128 stands for zero in the data rows.
Each row has a hidden score. How much does it go up from the first row of each pair to the second? 20 means little or no change, 40 a big rise and 0 a big fall. The score is a weighted sum of the row's numbers plus the product of two more (or one squared), each taken from its middle value.
Array([106, 138, 119, 142, 135, 145, 118, 165, 150, 160, 139, 140, 112,
       154])
Array([191, 139, 137, 131, 155, 116, 152, 145, 120, 153,  86, 125, 104,
       153]) 10
Array([139, 123, 180, 166,  84, 122, 112, 165, 133,  88, 159, 151, 120,
       125])
Array([169, 185, 120, 144, 123, 159, 126, 132, 136, 152, 116, 163,  78,
       145]) 22
Array([188, 128, 132, 124, 134, 113, 135, 150, 136, 172,  69, 127,  80,
       148])
Array([161, 115, 135, 111, 144,  95, 123, 128, 119, 152,  86, 101, 116,
       145]) 19
Array([138, 217,  67, 176, 165, 170,  92, 175,  63, 114, 124, 116, 142,
       202])
Array([128,  81, 124,  95, 138, 114, 163, 112, 141, 114, 131, 138, 144,
        97]) 15
Array([153, 176, 144, 148, 116, 128, 100, 178, 124, 129,  99, 159,  97,
       119])
Array([106, 136, 169, 134, 178,  70,  78, 174,  90, 130, 101, 102, 125,
       120]) 28
Array([135, 129, 160, 109, 114, 101, 119,  92, 133, 149, 150,  84, 144,
       141])
Array([122, 138,  84,  94, 123, 126, 111,  73,  82, 115, 115, 151, 126,
        99]) 10
Array([192, 159, 135, 139, 123, 147, 146, 143, 136, 157,  97, 156,  74,
       155])
Array([125, 145, 138, 144, 141, 142, 137, 164, 160, 169, 116, 164,  74,
       131]) 22
Array([119, 173,  80, 171, 114, 185, 101, 181, 136, 146, 143, 133, 127,
       192])
Array([ 46,  78, 102,  98, 173, 167, 176,  92, 176, 146, 201, 135, 136,
       152]) 25
Array([121, 111, 117, 138, 125, 138, 117, 122, 112,  82, 178, 165, 120,
       155])
Array([117, 130,  90, 112, 131, 180, 145,  80, 117,  88, 157, 196,  94,
       128]) 20
Array([ 66,  66, 108, 103, 143, 127, 151,  99, 152, 145, 153, 117, 140,
       124])
Array([146, 100, 144, 138, 103, 107, 127, 177, 145, 134,  66, 130, 118,
       111]) 29
Array([134, 143, 140, 104, 122,  91,  89,  97, 142, 201, 118,  74, 119,
       118])
Array([ 77, 104,  80,  96,  95, 146, 102,  49, 133, 122, 180, 145, 137,
       106]) 2
Array([ 97,  79, 102, 115,  98, 133, 118, 107, 133,  83, 157, 142, 167,
       103])
Array([101, 139, 139, 147, 133, 135, 102, 183, 163, 164, 138, 135, 110,
       150]) 29
Array([164, 129, 127, 111, 131, 113, 123, 106, 119, 157, 103, 120,  97,
       134])
Array([ 67,  69, 107,  92, 159, 139, 160,  76, 151, 141, 171, 122, 141,
       130]) 23
Array([122, 146, 158, 138, 131, 115, 106, 182, 158, 171, 121, 143,  92,
       132])
Array([ 69, 118,  57, 127, 157, 211, 175, 108, 165, 148, 203, 139, 139,
       189]) 23
Array([151, 128, 193, 137, 103, 106, 143, 155, 137, 142, 115, 171,  66,
        93])
Array([ 98,  83,  97, 129,  87, 139, 116, 117, 144,  81, 164, 145, 162,
       111]) 24
Array([138, 143, 114, 133, 165, 176, 155, 140, 123, 102, 128, 194,  83,
       129])
Array([107, 124, 114, 116, 195, 151, 158, 145, 127, 134, 153, 169,  98,
       143]) 26
Array([109,  76, 148, 130, 114, 113, 138,  95, 128,  88, 177, 111, 157,
       125])
Array([112, 136,  90, 125, 129, 117, 117, 106,  95, 112, 125, 137, 145,
       112]) 20
Array([171, 164, 119, 124, 135, 148, 147, 117, 111, 116, 109, 165,  98,
       116])
Array([ 97, 162,  78, 156, 130, 193, 117, 154, 148, 136, 170, 133, 138,
       194]) 32
Array([166, 143, 169, 117, 106, 109, 117, 144, 145, 129, 114, 158, 104,
        89])
Array([186, 136, 138, 141, 143, 120, 150, 139, 123, 140,  96, 130, 110,
       145]) 17
Array([126, 151, 104, 105, 109, 141,  82,  51,  93, 102, 150, 108, 143,
       125])
Array([100,  91, 131,  82, 140,  98, 155,  92, 140, 118, 139, 101, 186,
        72]) 15
Array([112,  88, 122, 116, 117, 121, 152, 131, 156, 132,  98, 103, 168,
        86])
Array([166, 145, 162, 152,  71, 119, 101, 168, 148, 123,  97, 157,  98,
        94]) 28
Array([139, 133, 166, 136, 106, 108, 111, 130, 114, 129, 123, 156,  77,
       121])
Array([143, 140, 150, 124, 109, 132, 126, 115, 126, 138, 124, 170,  70,
       106]) 19
Array([127, 103, 159, 136, 135, 112, 152, 139, 172, 176, 122,  99, 121,
       128])
Array([162, 169, 138, 179,  76, 155, 124, 189, 135,  97, 110, 181, 121,
        94]) 21
Array([141, 156, 131, 142, 131, 144, 129, 147, 153, 159, 121, 154,  84,
       142])
Array([107, 144, 123, 121, 146, 128, 107, 103,  99,  84, 158, 138, 148,
       112]) 20
Array([168, 134, 128, 120, 126, 136, 141, 114, 143, 169, 111, 123,  90,
       159])
Array([ 67,  80,  77, 132, 117, 140, 141, 108, 132, 131, 149, 112, 155,
       139]) 6
Array([126, 133, 133, 125, 172, 144, 141, 150, 118, 116, 120, 172,  93,
       120])
Array([180, 178, 122, 141, 134, 151, 149, 131, 119, 131, 103, 176,  83,
       114]) 11
Array([171, 140, 125, 114, 126, 119, 125, 108, 117, 155,  93, 130,  89,
       131])
Array([199, 166, 140, 172,  87, 157, 152, 187, 145, 110,  85, 163, 120,
       101]) 28
Array([ 84, 120, 143, 115, 134,  98,  98, 151, 134, 148, 133, 131, 125,
       106])
Array([ 98, 123,  76, 109, 104, 151, 111,  61, 107,  89, 172, 147, 153,
       113]) 11
Array([ 93, 103,  95, 169,  79, 169, 119, 136, 134,  50, 193, 166, 173,
       129])
Array([ 95, 106, 129, 127, 156, 158, 162, 139, 180, 170, 152, 159,  80,
       149]) 38
Array([ 97, 161,  66, 157, 131, 191, 119, 149, 132, 134, 161, 132, 142,
       193])
Array([131, 196,  63, 190, 111, 212, 102, 193, 135, 148, 141, 136, 128,
       217]) 25
Array([164, 106, 144, 118, 121,  94, 124, 142, 138, 159,  89, 113, 113,
       136])
Array([ 47,  78,  93,  88, 144, 128, 128,  74, 145, 141, 177, 110, 157,
       126]) 22
Array([110,  69, 160, 130, 103, 108, 125, 111, 129,  73, 172, 117, 162,
       129])
Array([ 88,  77, 109, 107, 119, 126, 117,  89, 131,  86, 188, 149, 153,
       120]) 16
Array([116,  99, 143, 154, 133, 138, 158, 138,  95,  22, 151, 135, 188,
       120])
Array([202, 166, 146, 158, 150, 121, 145, 178, 110, 126,  74, 152,  99,
       136]) 8
Array([137, 163, 133, 142, 117, 129, 105, 158, 121, 133, 109, 151, 107,
       112])
Array([139,  92, 136, 127, 144, 124, 178, 127, 166, 180, 114, 110, 106,
       144]) 18
Array([113, 100, 104,  98, 124, 133, 135,  54, 110, 106, 165, 107, 152,
       137])
Array([191, 136, 138, 131, 138, 112, 145, 142, 127, 166,  83, 116,  98,
       150]) 18
Array([171, 118, 136, 109, 135,  98, 135, 134, 136, 183,  82, 115, 100,
       135])
Array([154, 131, 198, 140,  99, 104, 121, 160, 121, 103, 134, 164,  92,
       112]) 21
Array([ 97, 168,   0, 166, 135, 255, 164, 121, 139, 141, 182, 130, 152,
       234])
Array([148, 115, 140, 169, 118, 150, 167, 154,  94,  26, 132, 160, 159,
       129]) 16
Array([109, 141, 100, 113, 144, 171, 129,  89, 110,  73, 169, 177, 124,
       118])
Array([170, 194, 131, 141, 144, 140, 123, 139, 104, 113,  99, 156, 107,
       113]) 15
Array([115, 103, 170, 129, 104, 115, 106, 127, 130,  89, 177, 139, 128,
       123])
Array([166, 160, 123, 135, 138, 156, 138, 137, 151, 159, 120, 159,  76,
       155]) 16
Array([ 95, 129, 178, 124, 135,  66, 112, 116, 127, 163, 137,  55, 159,
       119])
Array([150, 160, 129, 134, 124, 152, 132, 145, 150, 160, 125, 154,  80,
       147]) 14
Array([109, 152, 113, 143, 126, 122,  93, 174, 121, 153, 115, 129, 126,
       131])
Array([119, 135,  97, 101, 121, 129, 122,  45,  85,  88, 164, 107, 170,
       123]) 16
Array([160, 156, 120, 137, 128, 157, 140, 124, 140, 151, 129, 153,  87,
       152])
Array([116, 117, 140, 146,  87, 144, 111, 132, 143,  83, 174, 140, 154,
       116]) 21
Array([183, 136, 122, 119, 121, 121, 135, 143, 129, 167,  69, 125,  98,
       139])
Array([119,  95, 122, 102, 118, 112, 129, 120, 150, 161,  75, 104, 130,
        91]) 28
Array([111,  92, 134, 130, 119, 114, 144, 128, 120,  82, 120, 115, 179,
        96])
Array([122, 108, 112, 123, 174, 187, 157, 132, 145, 106, 156, 204,  75,
       136]) 23
Array([ 88, 116, 149, 130, 143, 119, 121, 162, 165, 166, 141, 134, 105,
       128])
Array([141, 118, 192, 144,  96, 104, 107, 155, 120, 100, 137, 155,  97,
       120]) 15
Array([150, 133, 189, 155,  94, 107, 102, 160, 124, 113, 129, 153,  89,
       118])
Array([190, 149, 141, 128, 131, 109, 136, 137, 121, 163,  87, 117,  97,
       143]) 19
Array([103, 141, 144, 143, 131, 134, 105, 184, 165, 166, 139, 132, 106,
       144])
Array([ 51,  76, 104,  93, 169, 175, 176,  83, 175, 129, 201, 149, 127,
       150]) 25
Array([ 76,  79, 122, 122, 109, 136, 117, 100, 137,  79, 200, 141, 161,
       122])
Array([ 82, 111, 106,  97, 134, 111, 120,  82, 134, 153, 154, 109, 143,
       122]) 25
Array([119, 166, 118, 160, 125, 149,  99, 189, 150, 172, 122, 137, 100,
       155])
Array([124, 110, 112, 129, 103, 138, 149, 116, 122,  63, 133, 128, 187,
        98]) 14
Array([176, 193, 103, 183,  79, 196, 139, 138,  87,  17, 150, 137, 204,
       143])
Array([143, 152, 111, 147, 145, 147, 133, 151,  99,  62, 140, 171, 141,
       124]) 9
Array([159, 103, 145, 123, 112, 105, 127, 159, 150, 167,  72, 124, 104,
       124])
Array([131, 130, 112, 105, 123, 121, 120,  66,  97, 106, 141, 103, 151,
       122]) 15
Array([134, 217,  73, 181, 162, 160,  81, 168,  57, 115, 126, 105, 150,
       198])
Array([163, 197, 143, 154, 116, 140, 108, 176, 120, 117, 115, 162, 106,
       128]) 13
Array([ 81, 110, 137, 121, 147, 117, 122, 144, 152, 153, 139, 140, 113,
       123])
Array([139,  87, 159, 136, 100, 115, 138, 151, 173, 148, 106, 123, 115,
       128]) 23
Array([116, 104, 135,  86, 142,  78, 121,  82, 103, 127, 131,  67, 179,
       115])
Array([137, 104, 121, 148,  93, 154, 146, 143, 133,  60, 142, 157, 158,
       118]) 16
Array([140, 227,  74, 185, 155, 152,  68, 182,  46, 122,  96,  86, 147,
       195])
Array([157, 139, 198, 147,  95, 112, 129, 157, 134, 119, 125, 167,  82,
       112]) 11
Array([186, 163, 194, 189,  86, 125, 128, 205, 114,  89, 103, 179,  92,
       106])
Array([103, 144, 128,  96, 142, 127, 114,  70, 105, 102, 152, 105, 160,
       110]) 30
Array([ 98, 116, 119, 113, 147, 167, 159,  85, 171, 154, 174, 131, 107,
       163])
Array([119, 124, 126, 172,  79, 152, 119, 156, 139,  83, 153, 156, 140,
       123]) 10
Array([109, 114,  97, 114, 166, 194, 164, 108, 134,  82, 166, 210,  88,
       128])
Array([ 68,  85, 102,  97, 148, 129, 138,  98, 143, 150, 156, 123, 131,
       135]) 23
Array([123, 133, 109, 110, 112, 138, 112,  79, 104, 116, 160, 157, 105,
       132])
Array([140, 174, 104, 129, 120, 133, 111, 124,  81,  81, 123, 164, 142,
       110]) 14
Array([152, 131, 197, 148,  92, 110, 123, 161, 119,  94, 138, 167,  93,
       119])
Array([129, 112, 162, 125, 120, 132, 152, 134, 129, 116, 122, 194,  60,
       102]) 17
Array([ 50,  99,  75, 112, 163, 191, 173,  94, 166, 133, 214, 134, 152,
       179])
Array([132, 102, 131, 120, 102, 116, 136, 137, 154, 144,  80, 104, 150,
        89]) 21
Array([ 88, 117, 149, 126, 148, 128, 113, 164, 164, 154, 155, 132, 117,
       137])
Array([144, 124, 162, 114, 113,  98, 132, 109, 141, 157, 136,  82, 137,
       141]) 17
Array([128,  95, 138, 136,  87, 131, 131, 133, 141,  85, 147, 146, 150,
       110])
Array([124, 187,  89, 159, 169, 145, 102, 162,  78, 122, 128, 120, 135,
       176]) 22
Array([172, 119, 144, 114, 130,  95, 136, 143, 133, 174,  87, 111, 108,
       143])
Array([157, 124, 141, 123, 100, 118, 139, 157, 147, 124,  95, 139, 140,
        89]) 26
Array([173, 138, 131, 127, 126, 135, 151, 127, 142, 164, 112, 126,  99,
       157])
Array([132, 145, 144, 102, 139, 104, 109,  82, 115, 145, 148,  71, 153,
       140]) 27
Array([129, 177, 118, 158, 180, 121,  91, 174,  75, 134, 104,  99, 125,
       165])
Array([ 49,  95,  75, 111, 158, 184, 176,  95, 165, 142, 205, 126, 151,
       163]) 19
Array([146,  92, 145, 125, 116, 103, 131, 148, 154, 149,  91, 122, 118,
       120])
Array([129, 176, 112, 134, 133, 145, 112, 104,  78,  65, 142, 149, 149,
       117]) 12
Array([120, 104,  97, 101, 143, 178, 154,  83, 152, 132, 162, 181,  83,
       128])
Array([127, 118, 129, 135, 106, 131, 147, 124, 119,  69, 123, 112, 185,
        95]) 27
Array([ 85, 108, 179, 126, 139,  91, 131, 114, 130, 139, 166,  72, 151,
       149])
Array([145, 114, 150, 112, 120,  97, 116, 131, 134, 129, 105, 124, 128,
        99]) 9
Array([ 88, 125, 124, 128, 132, 101,  99, 147, 126, 149, 127, 129, 125,
       113])
Array([130, 164, 144, 145, 160, 112, 102, 148,  84,  99, 104, 134, 122,
       115]) 22
Array([ 63, 106,  65, 117, 164, 197, 171,  99, 156, 132, 204, 137, 149,
       182])
Array([126, 135, 142, 115, 139, 120, 116, 103, 140, 158, 154,  86, 126,
       157]) 21
Array([173, 126, 111, 149,  93, 165, 168, 138, 125,  68, 112, 147, 166,
       117])
Array([118, 117, 164, 126, 110, 106, 116, 133, 164, 155, 130,  92, 137,
       116]) 29
Array([ 96, 129, 165, 121, 143,  82, 105, 106, 114, 160, 151,  51, 154,
       156])
Array([192, 178, 138, 145, 110, 137, 120, 151, 111, 123,  87, 158,  94,
       133]) 5
Array([152, 111, 137, 126,  99, 118, 133, 159, 157, 155,  62, 136, 111,
        96])
Array([186, 131, 133, 128, 129, 125, 150, 145, 141, 173,  94, 135,  84,
       166]) 6
Array([ 63,  93,  65, 122, 128, 147, 124,  87, 129, 151, 155, 113, 143,
       146])
Array([104, 125, 139, 135, 155, 138, 141, 165, 177, 192, 134, 151,  79,
       146]) 34
Array([136,  88, 162, 128, 139, 114, 171, 144, 191, 187, 121, 115, 104,
       123])
Array([112, 118, 107, 164,  95, 178, 144, 139, 134,  45, 184, 167, 172,
       127]) 12
Array([119, 163, 104, 145, 185, 132, 106, 156,  81, 128, 119, 112, 128,
       170])
Array([132, 118, 168, 165,  86, 127, 112, 159, 130,  85, 158, 154, 120,
       129]) 9
Array([108, 119,  88, 129, 107, 161, 129,  85, 112,  83, 181, 168, 133,
       137])
Array([151, 129, 190, 139, 102, 110, 122, 152, 129, 135, 117, 160,  71,
       103]) 29
Array([124, 113, 143, 125,  93, 111, 127, 133, 151, 124, 106,  96, 175,
        89])
Array([ 97, 134, 174, 124, 134,  86, 108, 107, 121, 147, 146,  55, 162,
       135]) 22
Array([176, 138, 126, 130, 119, 136, 146, 127, 138, 156, 110, 134,  90,
       156])
Array([ 78, 141,  14, 146, 145, 237, 177, 107, 141, 143, 189, 132, 152,
       211]) 18
Array([130, 117, 120, 111, 126, 115, 131,  69, 102, 134, 140,  76, 159,
       147])
Array([137, 172, 138, 140, 159, 118, 122, 158,  96, 128,  84, 151,  96,
       110]) 16
Array([159, 139, 162, 138,  72, 108,  75, 137, 131, 132, 119, 140,  94,
       117])
Array([109, 144, 154, 137, 190,  94, 116, 163,  93, 118, 100, 124, 122,
       120]) 16
Array([149, 104, 138, 112, 123, 101, 137, 144, 146, 163,  70, 121, 105,
       104])
Array([149, 138, 102, 108, 129, 169, 150,  85, 122, 114, 133, 180,  90,
       121]) 10
Array([113,  82, 154, 143, 105, 125, 136, 119, 123,  53, 169, 134, 164,
       118])
Array([115, 171, 107, 139, 125, 125,  84, 166, 116, 144, 112, 132, 129,
       125]) 27
Array([137, 126, 143, 112, 130, 104, 118, 104, 143, 194, 118,  92, 110,
       123])
Array([111, 114, 106, 133, 124, 148, 116,  99,  98,  59, 193, 171, 141,
       151]) 10
Array([114, 134, 110, 133,  91, 132, 128, 103, 126,  85, 146,  96, 211,
        95])
Array([107,  97, 110, 104, 120, 133, 111,  78, 113,  92, 185, 139, 145,
       141]) 14
Array([159, 143, 103, 112, 116, 151, 138,  76, 126, 140, 130, 155,  96,
       126])
Array([138, 160, 132, 133, 116, 133, 111, 142, 120, 127, 127, 141, 119,
       132]) 25
Array([110, 150, 127, 143, 127, 122,  96, 179, 136, 158, 121, 130, 117,
       131])
Array([102,  86, 153, 129, 137, 110, 141, 127, 111,  61, 135, 110, 184,
       104]) 21
Array([109, 137, 146, 111, 128,  96, 112,  80, 115, 139, 165,  68, 172,
       131])
Array([ 53,  80,  95,  92, 164, 150, 166,  89, 145, 134, 187, 128, 147,
       138]) 25
Array([140, 162,  63, 152, 183, 216, 161, 163, 124, 121, 166, 192,  92,
       191])
Array([177, 210, 127, 152, 104, 153, 108, 154, 106, 106, 106, 173, 103,
       122]) 19
Array([135, 215,  85, 182, 160, 138,  75, 180,  53, 118, 108,  91, 153,
       189])
Array([128,  75, 126, 122, 109, 143, 180, 122, 142,  77, 171, 160, 163,
       106]) 9
Array([106, 158, 144, 138, 187,  72,  81, 165,  71, 141,  98,  77, 146,
       134])
Array([154, 134, 199, 145, 101, 112, 135, 153, 134, 132, 124, 165,  74,
       104]) 8
Array([123, 159, 149, 139, 159, 102,  91, 156,  82, 103, 104, 127, 128,
       120])
Array([110,  92, 128, 114, 123, 106, 131, 123, 150, 145,  92, 101, 145,
        90]) 24
Array([134, 111, 129,  85, 146,  96, 128, 103, 123, 159,  86, 101, 127,
       107])
Array([137, 130, 153, 119, 112, 132, 131, 120, 125, 128, 126, 177,  68,
       109]) 16
Array([120, 185,  34, 183, 118, 220, 125, 162, 130, 151, 149, 133, 132,
       214])
Array([109,  93, 161, 110, 131, 101, 145, 116, 170, 176, 139,  89, 129,
       127]) 24
Array([166, 150, 137, 136, 149, 136, 136, 135, 138, 159, 111, 126,  94,
       156])
Array([154, 116, 136, 120, 104, 118, 132, 142, 142, 127,  91, 127, 144,
        92]) 24
Array([105, 152, 142, 137, 159, 120, 117, 131, 106, 116, 132, 113, 143,
       126])
Array([128, 161, 144, 141, 169, 111, 121, 152,  85,  98,  99, 134, 126,
       122]) 13
Array([157, 133, 118, 107, 132, 133, 126,  99, 126, 154,  98, 123,  98,
       131])
Array([100,  83, 119,  79, 147,  96, 141,  93, 131, 128, 117,  99, 174,
        79]) 17
Array([116, 101, 149, 102, 130,  86, 119,  94, 114, 123, 131,  68, 178,
       116])
Array([132, 213,  75, 177, 156, 147,  81, 174,  59, 122, 102,  99, 143,
       186]) 17
Array([ 94, 125, 164, 119, 210,  81, 126, 169, 107, 143, 100, 112, 121,
       114])
Array([130, 102, 130, 123, 107, 117, 131, 135, 153, 150,  82, 117, 131,
        90]) 15
Array([169, 146, 202, 183,  87, 123, 124, 193, 127,  88, 131, 179,  88,
       122])
Array([143, 124, 119, 133, 102, 149, 156, 113, 117,  47, 139, 129, 193,
       113]) 24
Array([ 88, 115, 137, 121, 140, 104, 111, 152, 144, 160, 126, 136, 112,
       111])
Array([185, 134, 137, 127, 142, 116, 140, 132, 114, 144,  94, 112, 111,
       154]) 18
Array([123,  84, 143, 107, 130,  92, 126, 118, 127, 123, 103,  97, 151,
       106])
Array([ 99, 122, 142, 112, 125,  92, 115,  85, 137, 152, 154,  58, 181,
       117]) 20
Array([ 64,  94,  68, 119, 114, 133, 107,  86, 124, 149, 142, 106, 145,
       135])
Array([155, 138, 196, 157,  91, 109, 113, 173, 118, 102, 134, 171,  85,
       117]) 28
Array([135, 123, 120, 108, 144, 103, 117,  91, 102, 135, 115,  61, 160,
       149])
Array([118,  76, 119, 101, 124, 121, 140, 101, 130, 100, 163, 155, 132,
       120]) 8
Array([ 99, 115, 131, 126, 154, 156, 153, 143, 178, 163, 152, 155,  85,
       146])
Array([151, 117, 150, 134, 102, 127, 138, 119, 147, 139, 152, 157,  85,
       126]) 9
Array([105, 124, 103, 111, 200, 157, 159, 133, 123, 125, 154, 166,  99,
       155])
Array([159, 137, 120, 118, 121, 144, 144, 101, 143, 158, 126, 131, 100,
       158]) 15
Array([ 89, 105, 176, 127, 156, 107, 141, 116, 127, 126, 160,  93, 142,
       150])
Array([152, 106, 149, 127,  79, 110,  96, 139, 141, 130,  97, 132, 110,
       109]) 14
Array([104,  82, 121, 104, 118, 106, 138, 112, 147, 122, 101,  98, 176,
        82])
Array([183, 179, 125, 147, 131, 137, 136, 130, 109, 126,  99, 157, 102,
       112]) 9
Array([188, 124, 133, 131, 134, 110, 133, 147, 125, 165,  76, 126,  86,
       152])
Array([141, 139, 118, 119, 144, 120, 133,  98,  96, 113, 125,  99, 159,
       134]) 21
Array([139, 166, 117, 134, 121, 130, 108,  86,  92, 103, 144, 105, 150,
       131])
Array([189, 133, 140, 133, 149, 118, 150, 148, 125, 149,  88, 122, 107,
       155]) 15
Array([157, 145, 134, 130, 102, 130,  96, 121, 109, 127, 124, 163,  76,
       137])
Array([122,  90, 135, 114, 109, 106, 129, 133, 155, 143,  83, 101, 146,
        90]) 31
Array([181, 166, 172, 165,  77, 134, 122, 193, 136, 107, 108, 177, 101,
        94])
Array([137, 122, 127, 129,  99, 126, 133, 137, 143, 128,  91, 114, 156,
        91]) 24
Array([121,  76, 166, 121, 157, 116, 189, 132, 192, 176, 140, 116, 114,
       130])
Array([130, 131, 163, 125, 123, 108, 122, 137, 168, 174, 124,  99, 121,
       123]) 26
Array([115, 169, 124, 145, 180, 101,  85, 160,  68, 136,  95,  88, 135,
       153])
Array([169, 112, 139, 117, 136,  92, 132, 128, 121, 168,  93, 104, 105,
       142]) 11
Array([122, 129, 114, 125, 129, 133, 125, 117, 159, 192, 127,  96, 113,
       143])
Array([101, 156,  90, 154, 129, 168, 111, 162, 137, 145, 149, 136, 132,
       176]) 17
Array([168, 187, 138, 150, 135, 132, 119, 145,  97, 107, 104, 141, 120,
       118])
Array([127, 143, 132, 131, 125, 121, 109, 149, 124, 148, 112, 137, 107,
       126]) 24
Array([139, 167, 149, 131, 137,  98,  96, 140, 128, 177, 108, 112, 107,
       113])
Array([115,  79, 136,  99, 124,  88, 128, 115, 125, 118, 108,  98, 165,
       101]) 21
Array([ 61,  83,  95,  91, 157, 134, 149,  94, 140, 137, 167, 126, 141,
       133])
Array([150, 133, 119, 117, 125, 153, 154,  93, 149, 158, 134, 139,  93,
       155]) 14
Array([144, 106, 134,  90, 143,  90, 120, 103, 111, 137, 102, 112, 130,
       129])
Array([ 60, 105,  33, 131, 119, 176, 139,  88, 123, 140, 163, 110, 155,
       167]) 13
Array([164, 175, 118, 130, 136, 155, 137, 121, 120, 123, 110, 163,  98,
       114])
Array([115, 138, 145, 117, 124, 103, 108, 115, 151, 173, 131,  75, 146,
       115]) 32
Array([112, 108, 125, 124, 109, 123, 112,  91, 117, 105, 186, 143, 119,
       145])
Array([137, 162, 126, 134, 160, 139, 135, 147, 107, 120, 100, 172,  87,
       113]) 22
Array([129, 110, 179, 157,  92, 119, 114, 149, 131,  91, 162, 146, 123,
       130])
Array([159, 131, 120, 117, 131, 127, 134, 105, 130, 164, 101, 119,  97,
       130]) 26
Array([173, 138, 204, 170,  75, 103, 102, 192, 126, 128,  99, 161,  62,
       114])
Array([117, 169,  93, 157, 111, 146,  82, 178, 115, 143, 112, 126, 129,
       148]) 28
Array([107, 113, 100, 114, 160, 184, 160, 103, 128,  81, 173, 199,  99,
       128])
Array([144, 136, 160, 114, 119, 109, 121, 106, 137, 161, 148,  92, 124,
       146]) 25
Array([166, 139, 121, 160, 100, 160, 159, 134,  93,  22, 134, 149, 185,
       123])
Array([110, 133, 129, 101, 139, 103, 118,  73, 120, 138, 148,  76, 164,
       128]) 28
Array([144, 150, 109, 122, 135, 163, 129, 101, 121, 111, 135, 169, 103,
       120])
Array([102, 145, 138,  98, 154, 115, 111,  78, 107, 119, 141,  94, 157,
       117]) 30
Array([168, 178, 135, 142, 110, 151, 122, 147, 142, 153, 119, 150,  87,
       150])
Array([124, 185,  82, 155, 169, 161, 105, 151,  72, 110, 140, 121, 144,
       188]) 21
Array([132, 143, 156, 116, 116, 115, 125, 100, 151, 172, 158,  92, 120,
       159])
Array([168, 118, 177, 150,  84, 110, 103, 183, 149, 130,  78, 154,  77,
       117]) 27
Array([108,  93, 136, 103, 125,  99, 137, 101, 143, 139, 136,  80, 171,
       102])
Array([164, 104, 167, 133, 105, 101, 120, 170, 152, 151,  80, 124, 101,
       128]) 23
Array([ 96, 129, 145, 130, 175, 103,  92, 145,  94, 108, 111, 123, 118,
       117])
Array([161, 100, 152, 135, 114,  98, 129, 158, 146, 152,  75, 116, 114,
       114]) 16
Array([105, 149, 146, 101, 137,  95,  93,  66, 107, 137, 168,  55, 178,
       129])
Array([131,  90, 138,  97, 142,  81, 125, 104, 112, 124, 116,  89, 160,
       123]) 12
Array([ 97, 125, 188, 126, 135,  86, 117, 119, 131, 147, 163,  64, 153,
       141])
Array([ 93, 107, 125, 112, 191, 132, 133, 139, 112, 115, 135, 150, 105,
       132]) 19
Array([159, 139, 195, 162,  85, 110, 111, 172, 128, 115, 123, 160,  80,
       118])
Array([159, 176, 118, 142, 145, 158, 139, 135, 117, 115, 113, 180,  89,
       118]) 15
Array([115, 111, 117,  93, 146,  90, 129,  73, 114, 147, 140,  62, 176,
       130])
Array([ 98, 133, 113, 117, 122, 106,  99, 109, 103, 126, 136, 125, 144,
       113]) 15
Array([191, 145, 126, 160,  91, 153, 149, 169, 124,  83,  73, 157, 136,
       120])
Array([127, 107, 142,  99, 135,  80, 125,  86, 100, 117, 144,  70, 169,
       132]) 18
Array([118, 148,  94, 114, 128, 119, 113,  98,  89, 108, 123, 138, 149,
       104])
Array([115, 149, 153, 126, 142,  97, 100, 129, 132, 175, 123, 100, 118,
       113]) 30
Array([130,  93, 133, 107, 126,  97, 134, 119, 139, 156,  88,  90, 144,
       111])
Array([ 95, 124, 131,  94, 149, 133, 119,  68, 125, 120, 175,  89, 152,
       147]) 28
Array([116, 143, 166, 118, 118, 106, 114,  98, 144, 150, 172,  88, 142,
       141])
Array([ 42,  82,  70,  96, 181, 199, 195,  82, 169, 133, 227, 136, 151,
       180]) 33
Array([127,  71, 150, 119, 152, 119, 183, 123, 175, 170, 124, 107, 119,
       134])
Array([149, 137, 171, 142, 102, 108, 116, 145, 123, 148, 110, 162,  63,
       114]) 14
Array([152, 100, 145, 126, 113, 103, 127, 157, 154, 161,  71, 124, 106,
       110])
Array([ 88, 118, 125,  85, 154,  98, 134,  66, 121, 129, 165,  79, 188,
       100]) 16
Array([135, 150, 101, 109, 113, 160, 118,  75, 104, 101, 147, 177,  99,
       126])
Array([122, 103, 124, 151,  84, 148, 121, 147, 145,  84, 152, 156, 143,
       115]) 23
Array([163, 117, 155, 119, 125, 105, 138, 135, 152, 168, 115, 107, 114,
       148])
Array([167, 117, 134, 104, 133,  95, 134, 132, 138, 177,  83, 108, 107,
       130]) 18
Array([135, 166, 144, 142, 127, 113,  94, 180, 130, 146, 102, 156,  95,
       114])
Array([150, 135, 174, 148,  91, 115,  98, 156, 126, 126, 117, 161,  80,
       117]) 21
